(in the rows, 128 means zero)
Rows swapped in pairs by one turn or mirror: which row each one swaps with
divil: [114 138 150 153 153 132 136 132 107 134 118  91 126 109  98 112 137 135
 129 112 106 145 138 117 111 118]
gebeb: [110 174 110 130 134 130 140 141 117 143 116  90 143 149 119 107 147 154
 116  93 121 118 131 101 132 116]
teko: [127 160 128 130 153 140 106 149 147 133 107  97 120 106 140 106 136 137
  93 104 113 133 117 105 133 126]
tevaf: [129 150 135 140 152 141 122  90 118 131 113 100 126 147 145 131 151 141
 102  97 118 149 135  93 142 132]
feg: [137 146 124 155 152 148 148 147 107 132 106  82 161 145 128 109 164 130
 129 117 124 155 125 120 110 131]
zez: [124 142 130 142 140 141 139 157 123 138 125  93 131 118 156 112 146 156
 108  92 108 147 144 110 101 134]
rulu: [122 156 133 119 148 138 160 164 119 131 112  82 128 104 131 109 143 127
 107 112 121 139 118  96 122 121]
zunu: [136 160 134 147 152 140 115 114 135 138 108 103 134 164 122 116 139 128
  84  87 109 154 120 129 131 127]
Moto: [140 155 129 129 136 143 134 140 100 128 112  85 119 120 136 140 128 130
 119 113 109 155 105 118  97 127]
Divi: [138 142 136 114 142 142 174 144 122 120 112  95 135 123 128 118 155 127
 110  97 109 146 121 130 123 127]
koruf: [105 138 128 149 160 136 140 138 106 144 106  75 134 140 140 119 139 119
 117 122 119 115 135 119 126  97]
rog: [118 152 133 133 165 144 118 138 101 132 101  71 116 145 121 116 151 124
 121 122 103 111 125 141 121 104]
digeg: [125 154 148 137 164 141 128 136  98 121 112  90 121 179 142 101 150 127
  85 119 104 130 125  87 113 130]
sok: [128 155 122 139 158 143  93 142 121 133 120  87 157 168 118 110 148 135
  97 112 115 128 134  95 131 128]
dile: [111 136 158 114 160 136 135 172 121 122 116  83 123 140 113  97 158 125
 116 116 122 144 118 119 125 120]
tavuz: [122 163 137 118 147 141 128  98 122 125 112  86 128 107 121 125 153 140
 116 102 134 143 124 123 126 132]
Fug: [131 150 127 145 159 147 155 123  91 120 113 103 104 155 121 128 149 130
 112 119 104 147 131  86 105 128]
mapu: [119 170 111 122 146 135 135 129 123 135 116  72 133 152 122 115 130 140
 115 118 130 105 131 114 118 113]
zirub: [142 146 145 121 148 145 122 133 108 130  92  77 113 116 134 108 154 112
 121 110 100 128 129 127 103 107]
Nefek: [134 142 119 153 147 140 121 137 108 127 112  78 115 113 127 126 163 122
 100 117  89 151 121  92 111 110]
vami: [131 139 151 133 174 162 111 149 111 123 117 109 139 150 129 102 136 126
  92 117 119 130 146 108 122 151]
Zuro: [121 152 114 140 129 129 138 142 125 141 117  81 140 126 155 106 160 150
 111 100  98 139 132 102 105 123]
gofi: [125 160 160 122 160 120 137 137 123 127 128 119 112 142 137 112 151 144
 105 100 109 153 105  87 124 125]
raf: [126 146 138 135 145 142 126 149 123 136 114  97 123  86 136 103 151 133
  96  93 100 136 131 112 125 124]
gudav: [120 149 142 153 154 139  92 130 123 122 118  96 123 145 115  81 142 139
 108 104 124 130 121  88 134 127]
Leg: [137 153 121 114 150 144  96 115 148 124 119 101 124 130 129 110 134 134
 105 103 105 142 118 118 130 124]
tuvi: [130 147 125 172 159 140 153 157 127 141 112  99 130 136 117 102 144 131
 118  97 106 120 110 111 121 114]
maza: [125 166 132 149 167 140 126 115 102 136 107  98  98 112 125 105 154 140
 123 115 123 118 132 101 111 128]
gon: [128 147 143 126 184 146 137 121 123 132 101 100 136 147 112 119 129 109
 122 115 117 120 129 127 114 112]
popa: [107 150 126 124 157 133 131 135 119 132 112  91 140 177 106 102 149 137
 139  93 114 126 128 111 108 122]
mafez: [122 159 136 154 155 139 101 108 128 136 112  98 113 175 136 102 143 134
 105 113 109 139 123 105 129 125]
defod: [124 138 127 125 153 149 135 104 120 132 121  96 144 131 113 140 143 134
 139 101 120 146 128 124 111 132]
vogaz: [134 125 122 159 146 155 121 145 118 115  99  86 125 122 126 101 162 118
 129 103 107 142 140 101 110 121]
fabuz: [135 154 148 117 187 150 136 144 120 126 121 109 138 152 128 119 144 144
 106  94 120 134 129  82 116 151]
Ven: [126 145 119 158 156 146 162 162 115 130 110  91 120 154 131 107 138 127
 123 113 109 139 128 128 111 125]
sesag: [131 160 162 125 179 136 142 135 112 128 133 102 132 151 123 113 140 155
 106 108 123 124 106 121 121 142]
falu: [113 164 136 139 150 132 134 127 117 119 125  97 109 155 125 107 160 158
  94  77 120 147 118 106 138 143]
tuz: [126 153 158 132 159 145 131 157 105 121 109  98 115 162 143  96 137 127
  76  99 115 131 133  97 125 131]
kor: [108 142 133 158 156 143 126 137 102 132 112  68 125 132 121 127 158 131
 102 112 117 143 123 148 102 119]
Sir: [132 149 123 121 142 140 108  97 131 127 117 103 124 146 125 124 144 142
 113 110 100 160 129 120 130 135]
dokup: [139 150 133 130 159 153 123 128 118 134  93  91 150 135 123 108 133 101
 106 123 116 115 132 126 106 113]
Bap: [140 164 155 138 151 151 123 125 112 124  97  98 141 149 101 104 146 129
 115  89 119 136 148 110 144 138]
nufa: [136 151 119 123 159 142 142  99 115 116 114  89 102 145 125 139 148 135
 105 103 106 136 133  94 105 123]
ler: [128 147 149 108 153 136  91 113 126 131 122 101 137 151 124 101 136 143
 114 110 120 138 134 115 112 135]
tesop: [126 168 150 125 159 145 134 114 104 131 104  86 122 142 109 119 134 114
 115 106 124 118 105 120 137 108]
goras: [120 143 154 140 159 136 127 154  90 122 114  99 150 166 113 106 149 132
  86  99 125 133 121  92 127 123]
ror: [128 140 130 125 174 160 105 142 109 113 108  74 114 131 128 122 152 120
 115 124 113 119 126 132 108 121]
gokim: [129 154 137 123 150 147 151 173 111 126 106  89 146 146 146 116 165 130
 131 113 128 134 133 117 116 131]
doke: [146 147 131 160 136 135 144 148 107 140 114  97 146 113 134 120 151 146
 112  97 106 156 119  97 111 124]
pina: [124 143 129 118 147 139 120 144 117 124 113 101 106 131 156 132 162 141
 105  77  99 152 129 115 113 122]
Geto: [119 155 152 142 164 118 131 121 110 129 118 101 129 148 112 100 164 139
  94  88 109 149  98  96 130 111]
Bur: [117 142 134 147 144 149 138 128 110 105 122  97 129 150 112 111 166 142
  95  99 134 152 121  97 133 155]
fov: [123 151 143 121 154 139 105  94 118 126 120  96 132 111 122 121 155 139
  96 101 118 133 125 107 104 130]
setul: [123 160 138 129 154 144 112 164 111 132 117  96 121 164 154 109 123 132
 106 126 124 135 123 124 120 125]
vil: [125 145 128 146 160 144 127 160 113 128 114  93 139 184 131 141 147 132
 106 119 111 132 127  95 119 128]
Zame: [105 136 116 150 136 144 124 131 116 129 101  69 118 139 140 113 172 126
 122 110 108 137 139 125 112 112]
dep: [116 143 113 119 149 141 130 121 126 126 101 115 133 148 114  94 143 117
 116 109 127 129 157 104 127 127]
saz: [135 172 134 139 135 139 144 115 106 125 103  81 101 136 121 107 155 132
 130 111 109 156 107 101 112 128]
Migid: [121 158 137 105 157 136 111 141 109 126 112  95 141 167 119 130 133 134
 104  78 115 123 114 114 119 122]
vibu: [121 162 124 144 127 126 131 146 120 132 117  83 118 130 138 140 160 145
  96 103 104 145 110  90 133 116]
veza: [122 157 132 147 157 147 123 178 112 126 111  87 146 144 130  93 163 133
 104 105 138 125 129 101 116 131]
gan: [122 128 134 128 181 161 110 156 122 111 104  96 123 137 134 123 151 123
  99 119 118 133 139 108 108 144]
mufi: [136 143 135 149 157 134 131 145 126 122 119 118 116 128 130 105 157 130
  95  95 106 165 118  79 108 130]
kub: [157 156 154 130 163 146 127 143 136 134 116 102 123 134 133 108 161 149
 128  94 108 160 116 107 124 144]

doke is swapped with goras
Bur is swapped with tuvi
dokup is swapped with fov
zirub is swapped with ler
mafez is swapped with Zame
tesop is swapped with defod
kor is swapped with zunu
gofi is swapped with gokim
feg is swapped with Geto

Rows swapped in pairs by one turn or mirror: which row each one swaps with
geb: [ 98 139 101 108 157 161 108 115 129 136 131 120 124 178 143 116 136 122]
vupir: [117 128 101 122 158 135 112 115 118 103  94 138 133 150 120 127 141 134]
tul: [115 137  84 137 147 134 124 125 154 135 137 124 120 152 130 133 148 118]
padi: [110 140 110 120 166 173  95 132 122 146 113 127  98 145 142 126 138 103]
beboz: [141 147 108 127 160 166 118 126  96 138 100 110 126 152 131 137 124 107]
kog: [128 145 109 116 157 155  97 133 142 134 114 155 119 173 129 138 128 136]
Soso: [125 126 108 109 115 156 107 127 129 153 116 134 121 159 148 110 148 132]
Beze: [141 131  95 142 127 133 134 129 140 130 140 141 119 150 134 125 148 103]
Pozo: [112 120 134 113 132 137 129 109 137 123 124 125 141 168 141 124 138 119]
mep: [140 126 107 119 148 157 120 143  99 129 112 100 122 153 127 141 121 118]
regep: [137 137  98 143 121 141 116 123 123 155 131 153 135 143 147 126 154 109]
fodi: [105 108 110 142 131 155 104 148 122 142 124 124 124 139 142 147 135 129]
maf: [135 138 105 145 114 132 121 112 129 137 120 145 120 145 145 124 148 112]
vasu: [138 142 113 123 140 156 102 136  87 141 106 124 133 145 142 138 131 127]
marog: [122 119 112  96 128 133 111 140 113 123 121 140 133 161 143 122 151 114]
virop: [110 126 134 138 143 149 112 145 102 139 116 139 111 131 151 118 130 122]
vini: [118 116 115 113 165 157 125 107 142 143 119 145 138 148 127 119 124 116]
reser: [133 127 111 132 140 146 113 139  84 128  98 105 129 153 138 128 132 108]
rire: [110 139 128 136 167 141 123 136 128 146 109 130 111 181 134 138 155 129]
fone: [148 141 110 142 162 167 118 129 108 129 107 106 117 155 138 138 127 123]
ribub: [ 89 124 112 131 151 152 123 136 119 135 106 124 112 141 118 137 155 125]
vurob: [102 126 103 114 146 124  97 117 127 139 115 131 115 160 154 137 140 143]
Sene: [144 146  99 150 136 133 131 111 130 145 132 148 120 155 132 127 143 112]
difi: [144 115  88 136 129 138 136 123 125 129 132 148 127 153 147 126 152 122]
dov: [113 150 110 119 163 132 115 139 112 114 112 111 138 156 128 131 112 105]
Fot: [120 142 112 113 167 138 121 140 116 114 114 107 135 153 126 136 114 106]
suton: [111 126 107 118 158 136 110 130 155 122 101 133 108 153 149 134 151 121]
kur: [110 135 110 102 165 165 115 132 119 159 118 138 113 163 155 140 131 109]
Gekep: [131 124 108 126 139 155 128 150  93 142  95 115 128 152 138 143 123 115]
Mebap: [128 145 108 118 144 157 123 112 103 138  88 100 126 157 134 128 133 117]
Podu: [123 140 107 161 135 130 141 108 128 132 118 143 124 145 138 115 142 118]
Suz: [150 137 105 137 161 160 124 135 107 133  92 111 122 142 127 134 137 116]
finup: [102 136 115 127 154 147  95 139 137 143 118 143 137 143 124 109 109 118]
vib: [ 95 110 108 126 157 133 112 131 125 140 119 122 127 168 124 108 110 124]
maduv: [141 138  94 150 131 119 138 109 125 142 121 135 120 150 143 129 141 118]
gefo: [115 141 113 132 153 153 116 138 135 138 128 166 131 170 137 121 126 138]
rap: [125 147 124 124 135 134 106 125 136 139 133 149 120 170 129 114 115 130]
roku: [135 142  94 133 149 160 128 125  96 127  89 106 131 148 135 125 126 110]
solog: [112 143  75 135 143 132 115 118 152 136 132 122 121 151 134 134 145 117]
mik: [108 132 110 129 170 154 110 134 121 154 131 144 115 169 146 128 122  94]
gade: [131 117 124 120 137 141 118 145 133 112 108 137 121 164 138 145 107 124]
kotu: [ 87 124 102 130 147 146 104 140 123 134  95 142 140 153 146 113 126 105]
mudep: [117 147 111 113 160 135  90 130 139 145 124 127 112 161 153 130 148 122]
ped: [140 120  92 144 119 129 121 114 133 140 121 138 126 137 141 129 148 118]
bapir: [ 97 118 105 142 143 132 119 113 128 152 110 112 129 166 146 141 138  97]
Dag: [113 109  81 123 151 151 122 138 123 140 135 127  99 166 134 126 147 105]
Kabot: [155 131 106 142 135 127 137 112 128 148 126 129 129 159 136 119 137 108]
Pagi: [ 96 150 121 126 157 136 120 132 139 131 109 151 112 145 132 139 120 121]
lus: [125 137 113 130 140 159 108 126  84 136 103 108 123 145 131 127 127 117]
Zopeb: [149 139  97 133 136 132 138 118 131 153 123 142 117 154 120 117 138  99]

kur is swapped with gefo
maf is swapped with lus
Pagi is swapped with geb
ped is swapped with reser

